The rows of Y fall into several groups, which share some directions, and each row is roughly a mix of its group's hidden directions, except one row that fits no group.
Y, 106 rows:
[[ 10  27  33  -4 -40 -30  -3 -14  27 -42]
 [  9  32  49 -29 -16 -20  -7 -36  -7 -27]
 [ 28  64   5  -9  23  -3  24  11  16 -23]
 [ 47   2  12  -5  42  13  29  -9  -9 -42]
 [-21  -9 -59   5 -41 -24   3  -4  20 -20]
 [-45 -10 -11  11 -54  -7 -39  -3  -1  13]
 [-17  22  29 -33  -9  -5 -54  12 -22  28]
 [ 11 -10 -38  36 -20 -23  -9 -19   8 -51]
 [-32 -16 -40  17  11  13 -32  35 -16  33]
 [-51  14 -34  14 -38 -24 -22  11  16  -9]
 [ 21   0  56 -22  18  25 -12   9 -15  40]
 [  5 -39 -38  14  33  28   8  28   2  34]
 [  2  -5  -7 -23  33   7  66   1  31 -10]
 [ 21   0   7  10 -22  14 -33 -30 -40  48]
 [ -5 -32 -41  34  -3  18  -1  40  14  33]
 [-37  -7 -19 -15 -52 -16 -44   1 -12  -5]
 [-35  -9 -55  47 -10  -8   0  -9   3 -17]
 [-45 -32 -50  -7  24   8   9  23  16  -5]
 [ 46   2  21  -5  22   8  33 -38  -6 -38]
 [-28  23   4 -18 -61 -26 -28  -1   5 -14]
 [-29  12 -23  61 -25 -22   8  10  22   8]
 [ 27 -21 -46 -29  20  -5   5 -31 -20 -34]
 [ -9 -55 -20  41 -27 -20   2 -13 -16 -20]
 [ 38 -19  -5  12  23  14  34 -27  10 -50]
 [ 18   4  69   3   0 -17  -6  -9  -4 -40]
 [ -7  10  32  17  14  21 -13  29 -24  58]
 [-21  21  -5 -45  -6 -33  11 -27   4 -46]
 [ -9   1 -43  39 -45 -33  -7  -4   5 -20]
 [ -1  17  -7  70  33  -2  -7 -12 -14 -18]
 [-13   5 -44   5 -37 -14  26   2  28 -44]
 [ 19 -11  37 -28  35  21 -14   9 -19  47]
 [ 11   9   8  20   2 -30   0 -55 -24 -43]
 [  8   0 -15  49 -52 -15 -33 -12 -14  -7]
 [-20 -17 -19   0 -31 -24 -14 -46 -10 -46]
 [ 35  -2  60   2  35  19  13  -8  -7  20]
 [ 10   2   2 -23  45  34  51  18  -5  17]
 [  7  -8  -7   3  42  33  18  20 -20  54]
 [ 17   1  -5  17   5  -3  59 -20  27 -43]
 [ 26 -26  12  -7  53  30  12  22 -19  30]
 [ 30  -4  36 -26  -7   2 -37 -13 -49  14]
 [ -5  19  -3  64  -1 -12  26 -25  20 -28]
 [-21  -3 -15  11 -34  14  -4  38  30  52]
 [  2  -1 -31  16 -29 -30  27 -26  26 -45]
 [ 41  13  19   2  -3 -12  50 -22  23 -35]
 [-30   7 -23 -14 -51 -30 -18 -24  28 -13]
 [ 17 -26   7 -15  49  31   9  29 -17  35]
 [  9   2   3   5  29 -19  41 -47  17 -40]
 [ 44   0  49 -21  41  19  19   1  -3  -6]
 [ 23  -3 -45  49 -21 -19  12  -9  12 -30]
 [ -1 -33  47  46 -33   8   2 -18  -7 -12]
 [ 18  10  44  38   2 -16 -39 -20 -33   2]
 [ 36   3  62 -15  36  13  10  -3  -8   5]
 [ 35  -8  30  17  48  16  12 -35 -26   4]
 [ 11  -1  19  10  65  19   5 -13 -30  29]
 [ 31 -27   8 -35  47  12  24 -20 -26  -5]
 [ 17  -4  39   5  17  20 -22  35 -11  53]
 [ 12 -15  27  -2  -7   3 -37  28  -7  61]
 [-35  -1 -26  17 -57 -24 -23   9  16  14]
 [-39  -8 -23  -3 -35  -2  -7  30  26  46]
 [  6  -6 -20  80  -1   6   6  -8  -8  10]
 [ -8  39  28 -16  11 -23  11  -7 -20 -57]
 [ 20  -9  29  -6  36  24 -12  24 -19  53]
 [-28 -25  10  -6 -15  12 -25  28   8  61]
 [ 42  -9  31 -45  -2  22  13  38   9   6]
 [ 33 -16  39 -12  19  32  31   1  19  37]
 [-14 -11 -54  14 -46 -27 -22  -1   9 -16]
 [ -9 -56 -48  22   1  13  -6   5  -2  29]
 [ 32 -51  15  -1  29  21 -23  18 -30  16]
 [ 13  -9  21  30   1  14  61  11  39   0]
 [-19 -30 -35 -45  39  17  -2 -24 -10   9]
 [ 34   4  39 -20  46  20  31  10   8  20]
 [ -3 -27  -7  -7  29  28 -16  30 -15  57]
 [ 26  -2  -2  -3  49   0  24 -48  -5 -33]
 [-36   2 -49  23 -20 -16 -42  18 -13   1]
 [  7 -38   2  40  40  27   0  16 -26  27]
 [  5  -3   4 -17 -13  13 -64 -38 -27  11]
 [ 10  35  42 -32  36  24 -19   5 -25   9]
 [ -4   2 -12 -21 -20 -17  38 -23  34 -51]
 [ -6 -20 -24  55 -30 -17  28  -1  21 -27]
 [ 43  -3  46  21  14  22  12 -20  13  36]
 [-27 -43 -26  25 -12   4  32  21  33  23]
 [  6   3  -7 -43   1   8 -55 -37 -24  13]
 [ 41  -2  38   1  53  23  16  16   0   9]
 [-23 -15 -65   6 -22 -14  17  12  32   5]
 [ 21 -45 -32  26  26   3  15  16  31 -30]
 [-24 -15 -11  -5  24  19 -19  45 -14  52]
 [ 25  19  61 -45   9  -2   9  -6  10  -4]
 [  1  -9 -14 -55 -15  11  33  17  40 -22]
 [ -4  -2  27 -68  -2  29  -8  12  22 -14]
 [ 25 -19  29 -14  13  31 -35  -8 -25  45]
 [ 10   8   5  -2 -33 -34 -26 -21 -18 -57]
 [  9   0 -26 -19   5 -16  47 -32  27 -41]
 [ 33  23  33  -8  47  16  34 -18  -9  17]
 [-43   1 -26   9 -39 -34  11 -24  32  -9]
 [-34  -4 -29  22 -37  -7 -30  25   2  40]
 [ -5 -17  55 -15  11  27  15  19   8  44]
 [ -7   9  28 -35 -16 -28 -28  -7 -30 -47]
 [ 40 -22 -17  14  26  -8   8 -37   5 -49]
 [-22  -3 -23  39  -9 -14 -48  -9 -31  32]
 [ -3  21   6 -26 -21 -26 -21 -45 -13 -47]
 [-38   8 -29   8 -60 -22 -13  -4  11 -18]
 [-19   0 -50  26  15 -15  11 -33  13 -41]
 [-24  -4 -45  -9 -39 -14   9   0  36 -36]
 [ 31 -38  25 -27  33   0   4  -2 -46  12]
 [-35   1 -28  36 -26  -4 -41  23   0  30]
 [  2  23  64  11  11 -10  17 -32   9 -27]]
Here is one row from each group, named. Which group is each of the other rows in?
[  1 -52 -30   6  24  20  37  12  14  28] => <39>
[-25  11 -13  -1 -48  -7  21  20  46 -28] => <28>
[  1  17  22 -13  -3 -24 -11 -51 -22 -49] => <38>

[-52   8 -16  29  -3  -1 -21  -2 -20  49] => <28>
[ 29   4  67 -10 -17  -5 -24 -23 -13  -1] => <38>
[-21 -25 -13  21 -41 -15  27 -28  36 -28] => <39>
[-41   1 -20  37   9   3 -31   4 -14  48] => <28>
[ 31  -5  17 -12  27  10  53 -29  10 -33] => <39>
[-31  12  27  19 -34  -5 -45  30  -7  29] => <39>
[ 10  10  16  -1  32   0  72 -16   9  -8] => <28>
[  2 -24 -16 -75  -6  12   5   3  19   1] => <28>
[-15 -21 -63   4  41  18  18  -5  -5  12] => <38>
[ 12   9  56  20  13  13 -24  24 -14  41] => <28>
[-46  31   5 -21 -14 -13 -21  41  16  30] => <39>
